Where one turn sends some rows of the set: a few examples, then the rows asked
j_982: [  8   0  -8  -3 -18  -6  -4  -1  -6   3   6 -14   7  11   4  -6 -17  -4
 -14   2  14  30  11  15   7   3   6 -13]
j_334: [  3   4   6  11   1  -4  12  10 -19  18  -7   8  12   0   0   1  22  48
 -12 -14  -4   3  -5   2  -1   7  -5   2]
j_192: [-17   8  -2  -9   4 -21   8  29 -10   8   8  12  -8   7  -9  10 -11  -1
  12  -3  14 -10  -7  12 -10   3  -3 -17]
j_181: [  5 -18   0   0   8   6  12  10   0   4  -8  17  -9  11  12  15   2  20
   6  -4   8   1   5  30   3  27   4   9]
j_294: [  1  14   7   8 -11   8  -9  -3  16   7  10   1  12   7   7 -32  -1  22
  18  -2 -13   6   4  -7   9  -5 -15   2]
j_224: [ 13   3   5 -17   4 -16  -4  20   0  18   2  21  19   5 -13  21   7  14
  -9  -5  -7  -3  -1 -12 -14   6  18   8]
j_331: [  6   3  23  20   8   1   0   7  -6  22   1  19   0 -23   7  16   3   3
  11   3  -6 -26   9  14  -1  -3   0   5]
j_157: [  8  -4  12  -3  -3  11  11  -8  -7 -12   0  -4  -6  16  10  -5 -12   3
  22  -4 -24   5  14   2  27  10 -11  -9]
j_226: [  3   3   6  25  -2  -1  36   5   3   5  -2   5  -3   3  -2   4  16  19
 -18   0  -3  10  -4   5  -1  34  -3   4]
j_818: [  5  -6  20   8   2  11  15   5   5   6  10  11  29  -4   9   5  14  14
  -5  -2 -12  -7 -12  12  12  18 -19  15]
j_84: [  8   4  19  -8 -16 -11   9   9 -13 -22  -9  10   2  -4   2   6  -6   6
  -9 -30 -23  -2  -5  -2 -16  -9  11  -6]
j_902: [  1   8   4   3  -7  -7  22   7 -17   2   1  -6  20  -2  -9 -35  -1  21
   6  -3  12   3   7   9  23   7  11  -4]
j_456: [  0  -4   9  21  15  -1 -10  17   4   3   2  -2   6  -1 -14  -6  -5  -3
  19  10  -7 -16 -16   6  -1  17 -22   5]
j_781: [ -7   6  -1  18  -6  -2  -8  -6  -6  -6 -12 -11   2 -10  25 -23  17  19
 -12 -10   4  16  14   3   8   1  -8   4]
j_105: [  7 -11  18  18   2   1  22  21  -6 -12  -9   9  12  -6  -4   2   9  19
  -3 -20  -5  -2   8  32  12  -3   2  18]
j_952: [ 17  -7  31  -1  -1   3  18   6   1   1   3   8  -6   4  -5   1  13   9
  16   6   4  -3   1  38  10  15 -11 -13]
j_616: [  3  14   9  -9   3 -28   3  17 -12   6   4   0   7   0 -19   3  14  -1
  -9   3   1   3  10  -4 -32  24  -6  -3]
j_650: [ -1  -9  16  -4  -5   2 -17  -2  -7   5   9  -2  -6 -14  -4   3   8 -19
 -11  -4  10  -1 -21   5   6  -1 -21   9]
j_517: [  0   5   8 -12   2  -4  13   3 -11   6  -3  10   4 -13  -3  34   9 -11
 -15   9   9  -6 -10   0  -2  26   2  -3]
j_60: [  3  14  14  -5  -9 -20 -16  15   6  -3   5   7   5  -3   0 -13  -8 -14
   4  -1  -3   4  -3  -8  21 -25  -6 -19]
j_413: [  2  -1  10   5  -1 -26  16  21 -15  -5 -25  18  -5   8  -1  21   4  -3
  -2  -5  11   6 -16   5 -12   4  12   7]
j_321: [ 13   6   5   3  -3   3  -9   7   4  -7   4  -2  -3  -8 -11 -26  -5  18
   1 -11 -15   9  38  15  23  -5  -7  -6]
j_125: [  4  14   2   1  15  -6  10  22   3  -1 -10   2  14  -2   1 -11   8   6
 -17 -25 -13 -21  19  13  -9   4  14  -8]
j_983: [ -7  10 -17 -15 -20   5   8   9   5 -14 -10   3 -12   3  -1   5  10  11
  12   2 -16  24   5 -14  -6   2 -21  -1]
j_972: [ -4  13   1  -9 -17   4   8  -9 -11  18   1   9 -10  -9  -2   4   9   2
 -19   1  19  21   6  -2  28  -4 -11   5]
j_622: [ 2  7  5 17 -4 -2  4  8 12 -3 -5  7  6  6 -6  2 -3 24 40 25  2  8 10  4
  2 17  3  2]
j_728: [ 20  -4   7   0  -7  19  -6  -7  -5  -5 -22  16   3  -3   5  -2  -8  21
   6  -7 -19   9  12   3  27  -1  -6  19]
j_727: [ -5  15  16 -12  -3   0  -7   4  20 -25 -15  10  -8   5 -10  16  17   1
 -10 -15   4   3  -7  -8 -12   9   6   9]
j_657: [  6  21 -10   0   9  -8  15  14   2  21  -9  13   6   6  -1 -10  10  14
 -20   0   4   8  33   6  25  11  -1  -4]
j_901: [ -1  18  -1  -5 -12 -21 -16   4   4   4 -12   4 -14  14   3 -11  -5  -1
  15   6   9  14  -1 -18 -14  -5   9  -9]
j_30: [ 10  10  32   2  14 -17   7  14  -1  -9 -12  19  12   2 -17 -15  12  14
  -8 -16   1 -14  -9  -4  16  17   8   9]
j_765: [  5  22  11 -17 -12  -2 -20  -1 -14  -5  -9  -2  14 -17 -16  -6  -2   0
   7  -4 -11  -1  19 -14  -5 -16  -3   5]
j_936: [  8   7  10  18  -4  -4  -9   1  -5  11  -2  11  -8   4  -3  29 -28 -11
 -21  -6  -2   4  -5   8   0  -1  -5  -4]
j_693: [ -1  17  -3  11  -9 -22 -14  13   6 -11 -13  10  -5 -14  -1 -15 -11 -21
 -16   3   8  17   5  -6   8   0 -12   7]
j_421: [  2  17  14   7 -10 -11  15  22   6   2  -5  21  -7 -18 -28   6  -4 -11
  -1  10  17  -5 -10  20  -3   3  -6  -2]
j_360: [  3  21  -7 -17  -7 -10  -9  -1 -10   4  -4   1 -19 -10 -17   2 -11  -6
  -7   7   0   7  21 -13   6  10   0 -24]
j_881: [  9   5  16  22 -16  11   7  -9  21  -7  -3   1   4  -9  15 -13  12   7
  -8  -1  -4  12   1   1  31  -7   8   1]
j_750: [ 12  -7   1  -4  -1  -7   6  17  -4  12   1  12   3 -12  15 -11  19  13
  27  16 -21   5  22   4   6   4 -20   0]
j_289: [ 15   0  20  -9 -27 -14   5  -2  -1 -18  -7  18  -1   6   8  11  -4  21
  18   5  -7  29   6  -6  -2   2  11  -2]
j_93: [ -3   9  -3 -17  -7   5  -5  -1   4  -6   3   1   6   5  -1  13 -16 -11
  14  -4 -14  -3  15 -22   1  -2  21   4]

j_30 turns into j_727
j_226 turns into j_616
Now these:
j_334 turns into j_224
j_289 turns into j_622
j_818 turns into j_517

Where one turn sends some rows of the set: a few examples, then the rows asked
j_236: [ 23 -13   1  16  20   3  -1   3  -8 -20  -6  10  12   5   4 -17]
j_892: [  8  -7 -12  21 -21 -15 -15 -15 -23  24  11   3  18   3  -9   6]
j_234: [ -8 -11   4   3 -15  -1   2   0 -22 -18 -10   3  11  14  23   9]
j_169: [  1 -15 -16  -5   1   7   3 -13  -9   9   3 -17 -10 -17   0 -17]
j_652: [ 31 -10  -4   3   6 -10 -11  11   1 -25  -2   8  11   3  -3  -8]
j_138: [ 29  -4  -6   6  12  -9 -17  10  -7 -20  -8  17   3   3  -4 -11]
j_320: [-12 -21 -13  -2  14  -4 -10   0  -4  -9  -4 -21  -5  -1  12   7]
j_57: [ 24  -7  -3  14  20  -1 -11   6 -13 -17 -10  19   5   5   0 -17]
j_228: [  4  -5  -1  20  -7 -23 -10 -12 -31  24  19  -1   4   8   2   7]
j_384: [ 27   7 -17  -1 -15  -5  -1  12 -22   6  12  -6   1  25 -15 -12]
j_315: [ 20   3 -10  13  -4   9   9   4 -32  11   8  -2   6  27 -10 -21]
j_647: [ -7  -4 -16   0 -17   3 -11  -4 -25 -14 -23  15   7  12  15   3]
j_291: [ 19   7 -21  11  -5 -22 -18  -5 -11  11  -8  15   2  22 -18   5]
j_272: [ 23   9 -17   6  -8   2  -1   8 -31  11   6   2  -1  26 -14 -18]
j_411: [ -3  -4 -20 -10 -17  -6 -10  -1 -19 -19 -18   6   3  13  18   7]
j_374: [ 10 -10 -33  13 -18 -10 -10 -22 -14  19   7  -8  20   4  -6   0]
j_932: [  1  -6  10   2  -7  -6  -9   0 -19  16   8   1 -16 -18  -7  -6]
j_569: [ 26   0 -11   1 -15  -1   9  11 -19   3  17 -15   9  25 -10 -12]
j_20: [-17 -19  10  11  14  -5 -11   5 -15  -1  -2  -8  -6  -1  11  10]
j_688: [ -9 -15 -14   9 -10   5 -28   0  -6   1 -19   7  10  -9 -10   8]
j_955: [  8   2  -7  27  12 -10  -5 -11 -25  16  -8  18   3  25  -9  -4]
j_766: [ 27 -16   0   9  11  -2  -2   7   0 -25  -1   3  16   4   2 -12]
j_525: [  6 -11   0  28  16  -5  16 -15 -16   8   2  -4  14  27   3  -4]
j_205: [  3  -8 -15  12   6 -22  -1 -18 -28  19  19 -15  -1  12  12   2]
j_669: [-14 -15  10  18  -1   1 -22   5 -16   5 -10   9   4  -6  -3  11]
j_506: [  6 -11 -35   7  -1 -14  -2 -23 -18  15  13 -19   8   9   7  -3]
j_886: [-10  -8  -2   7 -16   5  -4  -3 -27 -13 -18  14  13  12  18   4]
j_663: [ 21  -2  -6  10  -9   7  15   6 -25   6  14 -12  11  26  -8 -17]
j_2: [ -2  -9  -1  -2   7  -2   0  -6 -19  13   8 -10 -21 -15   3 -13]
j_112: [ -7 -19 -29  -3  -1   3 -20  -2   3  -7 -15 -12   4  -6  -1   5]
j_202: [  5 -15 -14  -3 -17   8  -4 -10  -3  10   1 -10   2 -22 -11 -13]
j_87: [ 23  -4 -23   1 -12 -24  -7  -4   6  -1   3  -8  12  22 -13  10]
j_792: [  5 -10   3   1 -21   1 -11  -3 -10  14   4   1  -2 -23 -15  -7]
j_822: [ -4  -9  -8  -9 -16  -8  -3   2 -17 -22  -9  -2   5  14  24  11]
j_306: [ 15 -15  -9  11   1 -14  15 -10   3  -3   9 -20  19  24   0   4]

j_320 turns into j_20
j_822 turns into j_234
j_306 turns into j_525
Now these:
j_663 turns into j_315
j_506 turns into j_205
j_766 turns into j_236
j_169 turns into j_2

